128 stands for zero in the data rows.
Here are some points:
[154 145 143 151 153 141 123 126 169 134 96]
[155 167 144 136 129 122 111 122 156 133 102]
[126 137 97 117 133 138 117 127 150 141 132]
[113 119 89 115 149 166 118 142 136 131 124]
[131 111 112 158 108 173 144 134 171 141 129]
[106 120 100 141 127 130 119 119 106 181 115]
[113 128 32 99 121 167 106 129 119 159 134]
[123 121 105 163 143 165 127 127 169 129 69]
[145 137 136 110 129 119 101 92 136 123 68]
[140 136 106 169 152 205 82 133 225 114 50]
[121 126 202 117 125 96 163 105 89 95 162]
[122 119 135 120 157 130 140 107 107 115 127]
[124 117 155 117 143 97 160 145 102 116 178]
[127 136 100 133 123 160 124 127 142 135 116]
[93 109 117 143 126 103 132 118 109 148 151]
[140 131 134 117 130 103 139 132 87 118 152]
[143 131 160 120 105 94 163 112 99 129 171]
[137 126 110 119 149 134 145 145 152 120 133]
[72 72 55 150 132 192 135 136 143 147 137]
[167 160 201 139 156 98 120 120 158 90 113]
[128 114 177 133 126 124 155 144 134 116 147]
[121 115 85 125 126 152 131 151 135 129 112]
[117 102 68 121 153 187 120 152 146 133 126]
[137 149 173 160 130 121 110 112 199 102 87]
[128 122 147 120 130 117 117 164 120 117 114]
[98 111 116 129 125 165 140 160 142 97 117]
[103 102 101 150 107 143 121 145 137 142 123]
24 more points follow, each with its number after it:
[127 136 135 113 119 123 148 125 90 127 145] 0
[125 128 157 151 139 120 108 117 134 134 151] 1
[125 119 17 134 160 235 57 126 205 192 54] 2
[105 116 0 138 129 228 83 137 180 158 66] 3
[111 103 63 131 118 176 105 147 129 155 109] 4
[101 126 112 117 114 133 132 102 93 137 116] 5
[167 150 200 102 131 62 119 95 101 129 140] 6
[98 84 75 152 154 218 67 109 193 171 58] 7
[123 133 131 130 137 122 141 112 124 119 142] 8
[138 136 167 114 97 97 91 153 83 130 129] 9
[113 123 177 127 85 52 174 129 50 102 213] 10
[115 127 78 134 136 150 135 170 150 145 161] 11
[135 141 185 141 111 90 138 143 116 113 136] 12
[142 129 170 121 117 89 140 110 98 131 138] 13
[135 123 158 130 111 96 161 120 112 104 122] 14
[145 125 147 138 147 117 125 138 156 114 137] 15
[132 151 202 127 144 87 147 112 110 118 135] 16
[132 113 53 155 155 226 85 135 229 153 51] 17
[115 155 133 110 168 107 113 138 145 108 101] 18
[139 145 185 152 129 75 123 106 73 124 161] 19
[156 157 118 146 118 125 127 118 154 126 122] 20
[130 110 104 176 121 154 156 160 167 137 141] 21
[118 120 194 133 106 44 206 132 38 95 204] 22
[131 138 98 118 158 138 110 117 167 116 102] 23
Which of these numbered points is nearest to each point below, ignoring the direction in which the first points spread most? Its number follows each.
[116 105 154 156 101 111 195 167 103 112 194] > 22
[116 127 22 116 128 199 100 144 136 171 119] > 0
[150 134 155 149 167 177 115 149 195 102 70] > 17
[119 137 156 90 103 98 124 97 68 128 117] > 5
[125 116 83 121 145 163 133 129 148 132 125] > 8
[139 108 219 120 105 97 160 127 87 81 173] > 14
[138 166 155 109 131 75 127 119 83 89 147] > 3
[131 126 51 144 142 177 114 156 167 131 162] > 11
[139 109 154 123 103 106 128 97 128 154 128] > 13
[109 122 74 128 105 182 121 117 145 150 92] > 13
[128 117 44 137 139 185 78 120 175 170 79] > 6
[133 133 162 118 135 113 149 142 115 109 212] > 11
[126 121 169 131 130 120 135 112 134 132 142] > 1
[144 136 218 115 149 81 142 105 152 97 115] > 17
[157 150 178 93 130 76 136 114 96 106 139] > 3
[134 107 147 156 113 156 123 87 140 129 91] > 7
[134 103 134 140 120 131 130 146 143 138 119] > 12
[137 138 207 126 112 96 128 99 110 125 138] > 13
[121 127 114 139 130 139 135 143 140 124 188] > 11
[137 136 114 141 141 155 108 115 198 130 92] > 17
[134 131 116 136 126 154 106 131 159 153 88] > 16
[127 128 208 135 124 80 189 140 117 83 184] > 21
[131 136 150 132 140 106 158 145 141 104 159] > 15
[86 101 74 109 122 157 92 116 123 176 85] > 5
[160 133 217 112 136 44 127 95 112 108 146] > 6
[152 146 148 121 127 103 129 130 114 108 134] > 3
[105 106 76 153 99 182 114 120 98 156 150] > 10
